In the rows, zero is written as 128.
Rotation paths and how fast each direction turns (degrees each step)
Each turn is a multiple of 5 degrees from 10 to 175, or 0.
Rotation 1:
[126 114 112 121 121 124 129 128 134 123 119 128 128 128 134 136 121 121
 122 127 130 125 123 121 133 122 128 123 126 128 126 136 136 135 120 133
 116 114 128 132 129 134 123 133 129 116 133 123 126 133 126 134 120 120
 138 131 123 118]
[124 116 112 120 118 123 129 124 129 124 124 128 129 131 135 138 119 126
 117 128 134 121 127 122 134 126 129 125 125 123 126 135 138 134 122 132
 117 117 134 134 127 138 125 137 126 116 127 124 133 131 129 137 124 125
 139 133 123 121]
[128 118 115 119 119 122 130 126 130 125 119 128 126 129 137 142 121 126
 122 128 137 121 125 119 133 122 127 125 126 118 129 131 135 132 119 131
 122 114 133 131 127 142 125 134 127 110 125 123 134 129 126 130 120 126
 129 131 121 125]
[126 120 114 118 121 126 134 122 131 121 116 130 125 130 139 142 122 123
 123 128 134 125 125 122 138 124 126 128 125 116 125 132 139 136 116 128
 124 120 128 133 128 136 123 130 128 114 130 123 137 136 128 131 124 122
 129 132 125 123]
[129 114 111 117 125 123 135 118 131 127 123 128 128 132 138 139 126 119
 121 133 133 122 127 117 133 126 127 128 131 119 128 132 134 134 117 131
 117 122 126 131 134 134 124 134 133 116 128 121 136 135 129 132 122 119
 131 131 127 124]
[128 113 112 119 125 121 131 125 134 126 118 128 127 126 135 137 124 117
 125 131 131 125 122 118 135 122 126 125 129 126 128 133 133 136 119 132
 117 115 124 130 132 134 123 132 133 116 133 121 128 134 126 134 118 120
 135 130 124 120]
[124 114 109 120 121 125 130 126 133 123 120 128 130 130 134 136 121 122
 119 128 129 123 126 121 134 125 130 124 126 125 126 135 138 136 122 132
 115 118 131 134 129 134 124 136 128 117 131 123 129 135 128 139 123 121
 141 133 124 120]
[125 115 113 119 118 121 128 128 130 126 122 126 129 131 135 138 121 125
 120 129 137 118 126 120 133 125 128 125 126 122 130 133 135 132 120 133
 119 115 135 133 128 140 125 137 126 113 124 123 133 129 128 134 120 127
 134 133 122 124]
[127 119 114 119 118 125 131 127 131 121 117 130 126 129 138 142 120 127
 123 126 135 123 124 122 135 122 126 125 123 117 127 134 139 135 117 130
 122 116 131 131 125 137 122 131 126 112 129 124 134 132 126 130 122 125
 129 131 123 122]
[127 118 113 118 121 124 136 118 129 126 122 130 127 132 140 141 123 123
 121 130 134 122 129 119 134 126 128 129 128 116 125 132 137 135 115 129
 120 123 128 133 131 137 123 133 130 115 127 122 138 136 128 131 125 120
 129 132 129 124]
[129 115 112 117 124 121 134 121 133 129 121 129 127 127 137 139 125 116
 124 133 132 125 124 115 134 122 127 127 131 121 127 131 133 133 116 133
 117 117 124 130 132 136 123 133 134 116 129 121 132 134 128 131 118 120
 131 129 125 122]
[126 113 111 119 124 125 130 126 134 122 120 128 128 127 136 138 122 118
 122 130 129 125 123 120 135 125 129 124 128 123 126 133 136 137 120 131
 116 118 127 133 130 133 123 135 132 119 134 122 128 136 128 136 123 120
 139 132 125 117]
[125 113 111 119 121 121 129 126 131 125 123 125 130 131 134 136 122 124
 119 131 134 118 125 120 133 126 130 123 128 125 129 134 135 133 124 133
 117 118 133 135 130 138 127 138 128 117 127 123 130 130 128 137 121 125
 140 136 123 122]
[128 132 131 129 126 129 129 127 127 129 129 130 127 127 129 130 126 130
 127 126 127 128 128 126 128 128 129 129 127 126 126 129 128 128 126 128
 127 127 129 128 126 130 128 127 126 126 126 129 131 127 128 127 129 129
 126 126 128 128]  60
[130 127 129 128 129 128 130 125 128 130 129 129 129 129 128 127 129 127
 129 128 127 130 129 127 127 128 127 128 128 128 128 130 128 129 125 128
 126 129 126 126 129 126 126 126 129 129 128 127 129 130 128 126 127 123
 127 126 130 127]  65
[126 128 127 128 128 130 129 126 127 127 130 128 129 130 128 128 128 129
 126 127 127 128 131 129 128 130 129 129 128 127 127 129 130 129 129 127
 127 132 129 130 128 127 128 130 127 130 128 128 130 130 130 130 131 127
 130 130 130 128]  135
[131 128 129 129 127 128 126 131 128 127 128 129 129 127 126 129 130 125
 128 129 126 128 128 129 129 129 130 128 125 127 130 128 131 128 126 130
 128 127 127 128 129 129 129 128 128 127 126 127 128 128 130 130 129 126
 128 129 130 131]  0
Rotation 2:
[136 122 137 126 137 129 124 130 125 121 129 119 129 127 108 121 121 133
 128 123 122 125 118 125 133 133 121 126 129 118 127 124 136 135 122 137
 120 138 128 129 122 122 131 125 132 130 128 129 130 125 137 124 132 134
 133 137 119 115]
[126 129 141 135 137 130 120 131 132 119 129 121 126 122 116 120 128 136
 126 124 124 129 118 128 136 126 124 129 125 116 128 124 139 144 117 133
 130 134 124 125 122 127 128 127 125 129 129 125 127 128 136 130 128 136
 133 144 121 119]
[135 122 137 128 140 129 123 127 133 116 132 122 127 125 113 119 125 136
 123 133 125 125 121 126 131 131 124 125 124 123 128 132 137 132 123 135
 127 136 137 129 119 126 133 126 128 136 124 124 125 124 139 125 129 139
 138 139 117 123]
[128 121 136 131 139 126 119 132 124 117 126 126 125 122 111 127 125 131
 134 123 125 124 119 130 130 132 126 130 131 118 133 126 140 137 122 133
 127 131 126 124 118 123 129 125 127 132 119 129 130 125 139 127 131 136
 135 143 119 119]
[129 127 140 131 136 130 121 130 131 121 135 129 130 125 114 122 125 134
 129 131 130 128 119 132 135 132 122 125 126 124 130 125 140 139 114 134
 125 131 130 133 122 127 135 125 128 126 131 126 128 121 140 122 126 137
 135 141 117 118]
[136 125 132 134 143 130 124 126 130 120 131 120 126 126 115 127 122 132
 123 126 120 124 123 130 132 125 121 129 124 118 130 129 143 133 125 137
 128 132 130 126 118 121 128 127 130 130 128 125 130 123 141 127 123 139
 133 142 118 117]
[131 125 140 129 138 127 121 128 127 125 129 116 125 127 111 120 125 132
 134 126 124 129 121 126 134 134 125 130 132 120 126 122 136 141 125 134
 124 135 129 128 119 126 130 126 125 129 131 131 129 124 142 120 132 137
 135 139 120 122]
[126 126 140 135 141 135 121 129 129 125 130 125 126 121 113 123 125 136
 124 133 124 134 117 126 135 130 123 128 126 118 132 130 140 139 122 133
 128 129 129 126 125 126 127 124 125 133 126 126 127 122 134 129 125 136
 137 145 119 121]
[138 121 139 126 139 128 122 125 125 122 134 122 124 126 112 118 123 131
 128 129 124 123 119 128 128 129 122 127 128 113 129 126 136 129 121 137
 124 130 132 132 123 121 132 126 129 132 125 123 129 123 139 126 133 138
 137 140 119 118]
[130 124 140 133 136 128 122 132 126 119 126 122 129 125 112 126 126 135
 130 119 126 126 118 126 136 133 122 127 125 118 130 126 139 142 119 132
 124 134 123 126 123 125 132 124 130 131 129 128 127 126 135 126 129 131
 131 142 119 114]
[131 128 139 133 140 130 124 130 135 115 135 122 128 123 116 117 127 135
 125 132 126 129 121 126 131 125 124 126 125 120 131 125 137 141 114 135
 128 135 134 130 119 127 130 129 127 129 129 124 128 126 138 127 127 141
 135 137 120 120]
[132 120 133 128 140 128 120 131 128 116 129 122 125 125 110 124 122 135
 126 127 120 120 121 129 133 131 125 130 126 124 127 129 142 134 128 133
 128 135 130 124 117 127 129 127 128 135 122 126 127 124 140 124 130 134
 136 144 118 124]
[127 126 142 133 138 124 119 128 129 121 131 126 127 123 115 125 128 131
 136 128 130 129 120 129 132 134 126 129 131 119 132 124 136 140 118 132
 128 129 129 129 120 125 134 125 125 132 127 130 130 123 141 122 128 138
 137 143 117 120]
[127 128 125 128 129 126 127 129 130 125 128 131 129 128 128 131 127 127
 129 129 129 127 130 130 128 128 129 129 129 132 129 127 130 128 128 127
 130 128 129 127 125 128 129 128 128 127 128 129 129 127 131 126 126 129
 128 128 127 129]  45
[126 126 129 127 128 128 127 128 127 129 128 131 127 127 126 128 129 127
 129 131 129 129 126 128 127 130 129 128 130 127 129 129 127 126 129 127
 128 125 129 128 129 128 128 127 127 131 123 129 128 126 128 127 129 127
 130 130 128 130]  80
Rotation 3:
[138 126 133 132 135 136 131 119 127 130 116 119 133 127 141 127 126 114
 129 138 123 136 134 134 126 133 121 127 128 123 125 136 128 133 118 123
 130 122 141 122 130 133 130 131 137 111 126 134 129 128 137 129 136 136
 128 131 120 119]
[136 126 140 134 138 138 127 122 126 127 116 123 139 126 138 129 123 119
 126 130 119 134 133 131 130 130 121 132 134 127 125 133 129 126 121 128
 132 123 139 121 132 127 134 132 136 113 122 137 128 134 133 133 136 134
 128 138 125 123]
[138 129 140 129 134 140 125 124 128 122 122 119 144 129 141 128 120 117
 129 131 123 134 131 131 130 132 130 126 139 129 124 130 128 135 119 124
 133 121 140 127 131 134 133 129 135 110 130 134 131 134 132 127 135 132
 126 135 128 123]
[140 132 134 127 130 133 130 118 126 123 121 118 137 123 144 127 122 114
 128 135 128 132 132 130 125 134 123 124 133 124 126 134 128 133 120 125
 130 120 140 122 130 133 128 132 134 109 128 131 131 132 137 129 135 135
 124 130 125 115]
[137 129 138 133 134 138 128 122 123 124 119 119 139 127 142 127 124 123
 127 132 121 134 136 131 124 131 117 130 133 126 122 136 131 126 122 132
 132 122 138 120 134 128 130 131 133 110 122 132 128 130 140 132 137 134
 131 136 120 120]
[136 126 139 132 134 141 126 125 130 127 122 122 143 130 138 127 126 119
 129 136 118 138 133 135 129 131 127 128 135 130 125 134 129 133 121 123
 133 121 142 125 133 134 132 128 134 112 126 135 130 130 133 126 137 134
 131 136 121 128]
[137 126 135 131 137 137 130 118 128 127 118 120 137 125 138 129 124 112
 130 133 124 135 130 129 128 133 126 125 129 128 130 134 126 133 118 120
 130 124 144 125 130 132 131 129 137 111 127 137 132 133 132 129 134 135
 123 132 125 119]
[138 128 139 131 137 136 127 119 123 125 115 120 138 128 142 129 120 117
 128 128 126 133 134 127 125 133 119 130 135 126 123 130 130 127 118 129
 130 122 137 123 130 128 131 131 135 113 127 133 127 134 137 134 136 131
 128 135 128 115]
[138 129 140 129 131 139 124 124 127 122 122 119 143 129 143 126 121 120
 126 134 122 133 131 135 129 132 126 129 139 126 122 133 132 133 119 131
 134 118 137 120 129 133 133 130 135 112 127 130 128 130 137 126 139 133
 130 133 125 125]
[139 130 136 129 130 134 130 121 129 124 124 119 138 121 140 127 125 116
 128 136 123 133 132 134 126 132 124 125 133 127 130 137 126 131 125 123
 131 121 144 121 134 133 129 130 132 109 126 135 133 132 135 128 135 138
 124 134 122 123]
[138 126 134 133 137 139 128 120 123 127 117 121 140 128 141 128 126 118
 133 129 123 136 137 129 125 132 119 128 130 129 125 133 130 129 121 124
 131 125 141 129 135 128 127 129 132 111 124 134 128 132 137 133 134 132
 130 137 122 118]
[135 126 137 133 136 141 126 121 128 127 117 120 140 132 140 127 123 116
 130 134 121 137 134 135 131 133 126 128 134 126 121 130 131 134 114 126
 132 120 137 126 127 134 133 129 138 113 128 131 126 130 135 129 138 131
 132 133 122 122]
[135 129 141 130 135 134 129 120 130 125 119 120 136 123 139 128 121 115
 125 136 122 132 129 132 130 133 125 129 135 125 128 134 128 131 119 126
 131 121 141 118 129 131 136 130 137 112 125 136 132 132 131 129 137 137
 121 134 126 122]
[130 131 128 126 124 127 128 129 127 125 131 127 129 126 130 127 128 130
 127 128 129 127 129 128 126 128 128 127 129 128 127 129 128 128 130 130
 128 127 128 126 130 128 126 128 126 126 128 126 129 127 131 127 128 129
 128 128 127 128]  70
[128 126 131 130 127 127 128 131 128 129 128 127 126 127 129 126 128 127
 130 127 128 129 127 129 128 126 128 125 128 128 129 125 127 127 127 129
 128 128 132 126 126 127 127 128 128 127 130 130 130 127 131 128 129 128
 130 129 129 128]  0
Rotation 4:
[123 121 132 125 119 131 138 121 130 132 123 126 129 120 128 130 123 117
 120 122 122 132 130 120 125 133 121 122 125 124 120 136 121 129 122 122
 137 128 130 121 136 137 129 136 116 128 137 147 126 127 131 131 132 127
 126 137 127 145]
[124 125 132 126 117 129 139 122 128 131 121 127 127 122 127 129 121 118
 123 123 123 132 132 124 127 133 121 123 127 121 120 136 122 133 123 122
 140 127 129 123 136 140 132 138 117 126 136 145 130 124 132 131 132 127
 127 139 128 146]
[124 126 132 128 116 127 139 122 126 131 122 127 126 125 127 130 119 120
 127 122 120 132 133 126 131 131 122 121 129 124 120 135 122 135 126 125
 139 128 125 125 137 138 136 141 117 126 135 143 131 124 129 134 131 129
 126 142 129 146]
[124 126 130 129 118 128 136 122 127 130 124 126 128 126 127 128 118 122
 128 121 114 130 131 124 132 133 123 121 132 126 122 135 119 133 126 127
 136 128 123 123 138 134 138 142 115 127 135 143 130 124 127 138 132 131
 126 143 129 144]
[123 124 128 128 119 130 134 120 128 131 126 127 127 123 128 125 120 121
 126 122 112 131 129 121 131 134 124 120 132 124 124 134 115 130 125 128
 135 129 121 121 135 128 136 141 114 130 136 143 129 125 132 140 133 133
 124 140 127 143]
[121 123 126 124 121 133 135 120 127 131 125 127 128 118 127 124 123 121
 121 123 115 132 126 121 128 134 122 119 131 122 126 134 114 129 124 128
 138 129 123 121 133 128 132 140 114 131 137 143 131 123 133 137 135 131
 124 137 126 141]
[123 124 126 121 122 133 138 121 124 131 125 127 127 117 125 126 123 122
 120 123 119 130 125 122 130 133 121 119 130 118 125 135 116 131 124 128
 143 128 126 121 134 132 130 140 116 132 137 142 132 126 134 135 137 127
 127 136 128 142]
[122 124 127 121 124 132 139 120 122 133 126 127 128 117 123 130 124 124
 122 121 123 132 123 125 131 132 120 118 131 117 124 136 119 129 126 131
 144 126 129 123 138 137 133 142 118 129 137 142 133 125 131 135 135 127
 127 138 130 141]
[123 122 130 125 127 132 139 122 124 137 128 127 130 120 124 133 123 122
 124 121 123 134 124 127 132 130 121 118 129 121 122 136 120 129 127 134
 142 128 128 122 140 138 137 142 118 128 136 142 132 126 130 137 132 128
 124 140 133 141]
[124 123 131 126 127 134 138 123 126 138 129 128 131 122 129 135 122 122
 125 122 120 134 125 126 128 130 122 121 129 125 121 135 120 129 127 132
 138 132 130 121 139 136 136 142 114 128 135 144 129 124 131 138 130 129
 122 140 133 141]
[124 124 130 126 125 134 137 123 128 139 130 129 131 123 130 131 122 120
 123 124 119 136 125 124 123 129 121 122 127 124 122 134 118 131 125 127
 135 131 130 121 137 133 135 139 108 127 133 146 127 125 133 139 129 130
 121 139 132 142]
[124 123 129 124 121 133 138 125 127 136 130 130 128 123 129 127 120 121
 121 126 119 134 125 124 122 129 119 122 127 120 120 133 118 133 124 123
 137 129 130 122 135 133 130 138 109 130 133 144 128 126 133 137 131 131
 122 138 132 143]
[122 123 131 123 119 130 137 125 124 134 129 130 125 125 126 123 121 120
 122 127 120 131 124 124 126 129 117 122 127 117 118 134 119 133 123 122
 139 125 129 124 135 139 127 140 112 130 132 144 128 126 131 136 131 132
 123 140 131 143]
[128 128 126 126 132 130 129 128 127 131 131 129 129 127 128 129 129 130
 128 128 129 129 124 130 128 126 127 127 128 126 129 128 127 128 130 130
 129 129 129 128 128 127 128 129 126 129 127 127 129 128 129 130 128 128
 127 127 130 127]  25
[128 128 127 127 128 129 127 128 130 129 128 128 128 126 129 127 129 127
 125 129 128 129 129 126 124 129 129 129 127 128 129 128 126 128 127 125
 127 129 129 126 126 124 126 126 125 129 129 129 127 128 131 127 129 128
 128 125 127 129]  65
Rotation 5:
[132 125 122 136 127 129 132 122 126 122 124 129 125 122 128 123 123 121
 130 136 125 134 126 133 127 133 132 124 134 123 112 124 126 135 132 123
 121 138 129 130 138 131 127 120 123 138 128 143 132 123 128 143 133 132
 122 128 132 139]
[138 134 117 137 126 130 132 119 128 128 123 123 125 119 128 128 126 126
 134 135 120 129 128 134 123 139 133 129 134 120 119 134 129 136 127 121
 114 133 132 130 131 124 125 125 127 133 124 140 126 123 130 140 136 131
 127 128 130 141]
[138 130 119 132 125 125 125 116 128 128 130 128 129 124 129 122 125 124
 137 134 126 132 127 131 123 136 130 126 135 122 113 131 132 131 131 125
 121 134 126 134 138 132 128 129 132 135 130 146 132 126 123 140 129 130
 122 130 129 139]
[131 128 120 132 130 127 134 120 127 125 123 126 124 122 128 125 125 121
 136 130 128 132 126 135 125 134 133 126 134 123 117 129 128 134 131 114
 116 134 133 134 131 126 135 132 121 138 128 144 129 122 131 144 132 130
 122 132 126 137]
[136 128 122 137 126 128 128 116 124 128 123 125 128 120 128 127 126 120
 134 133 122 129 120 134 124 137 127 129 139 118 118 130 131 134 135 126
 119 134 129 131 133 129 125 126 125 133 124 143 131 129 126 142 130 136
 121 128 133 139]
[136 128 115 134 125 130 131 118 125 124 121 128 127 122 124 120 128 121
 133 128 127 127 130 131 122 140 127 124 132 122 113 134 131 133 126 123
 120 130 128 135 132 128 132 128 131 130 130 141 127 124 127 145 128 129
 123 133 124 140]
[134 124 122 135 129 125 130 118 127 127 129 126 131 127 128 121 128 119
 134 130 129 129 125 131 127 136 130 126 136 125 116 131 130 131 136 121
 115 141 127 133 131 131 127 125 121 136 128 142 132 125 129 142 132 131
 130 129 128 141]
[135 128 119 132 129 124 126 119 125 129 125 124 127 121 125 127 125 121
 136 132 123 126 122 133 120 139 129 129 133 117 117 132 132 137 131 122
 114 130 133 138 129 131 130 132 124 130 126 138 126 125 133 142 130 131
 122 129 124 138]
[135 122 123 133 125 126 127 117 128 123 124 127 129 124 123 122 124 120
 133 131 126 129 122 132 123 136 127 120 134 125 112 127 127 134 137 125
 122 135 128 135 137 135 129 127 130 132 128 137 130 125 130 146 125 135
 124 130 129 139]
[135 123 117 138 128 128 134 122 126 124 121 124 125 124 126 122 127 120
 130 132 127 126 127 127 125 135 131 125 132 123 117 130 124 137 130 121
 112 136 130 134 129 131 126 123 119 130 127 136 125 123 136 144 131 129
 124 130 127 141]
[139 125 121 135 128 124 124 121 128 129 131 125 130 120 126 124 125 122
 135 138 123 127 124 130 121 140 128 127 133 120 115 134 133 134 135 129
 117 136 130 135 138 134 123 122 130 131 126 137 128 125 132 139 133 132
 128 127 127 141]
[137 129 120 130 126 127 130 119 131 124 126 126 125 126 125 122 124 124
 136 133 127 129 128 130 122 134 137 123 128 121 109 128 125 136 131 120
 115 131 129 138 135 134 129 131 128 134 131 135 129 121 133 142 130 130
 125 132 123 137]
[134 123 123 137 129 124 128 122 130 127 126 124 128 120 128 126 123 120
 134 139 124 132 123 129 125 134 134 125 133 129 117 128 124 138 135 122
 117 139 132 134 139 131 127 124 121 134 123 141 130 124 132 141 128 133
 124 129 133 140]
[126 127 130 127 128 130 130 128 128 125 127 129 127 129 126 126 128 128
 128 126 130 130 128 130 129 127 129 126 129 128 125 127 127 126 128 126
 130 129 127 128 128 129 129 128 129 131 130 127 128 126 129 129 130 129
 130 128 126 127]  130
[128 129 130 128 129 129 128 129 127 129 128 128 127 125 127 130 127 129
 128 128 126 128 125 131 127 129 127 130 130 123 129 129 130 128 129 129
 128 128 129 127 127 128 126 127 128 129 127 127 127 128 129 127 132 130
 129 126 127 127]  120
[128 129 128 126 126 126 126 128 127 129 126 128 128 128 130 124 128 128
 126 128 129 128 127 130 129 127 127 128 124 128 128 128 129 126 127 126
 130 127 128 128 127 128 126 128 128 128 126 127 127 131 130 129 129 128
 130 130 131 128]  0
[130 129 127 128 128 127 128 128 129 130 131 128 130 129 129 126 129 129
 129 128 129 127 131 127 128 129 129 129 127 128 128 131 130 125 127 128
 126 129 127 128 127 128 127 127 129 129 129 128 128 127 127 127 131 126
 132 128 126 130]  85
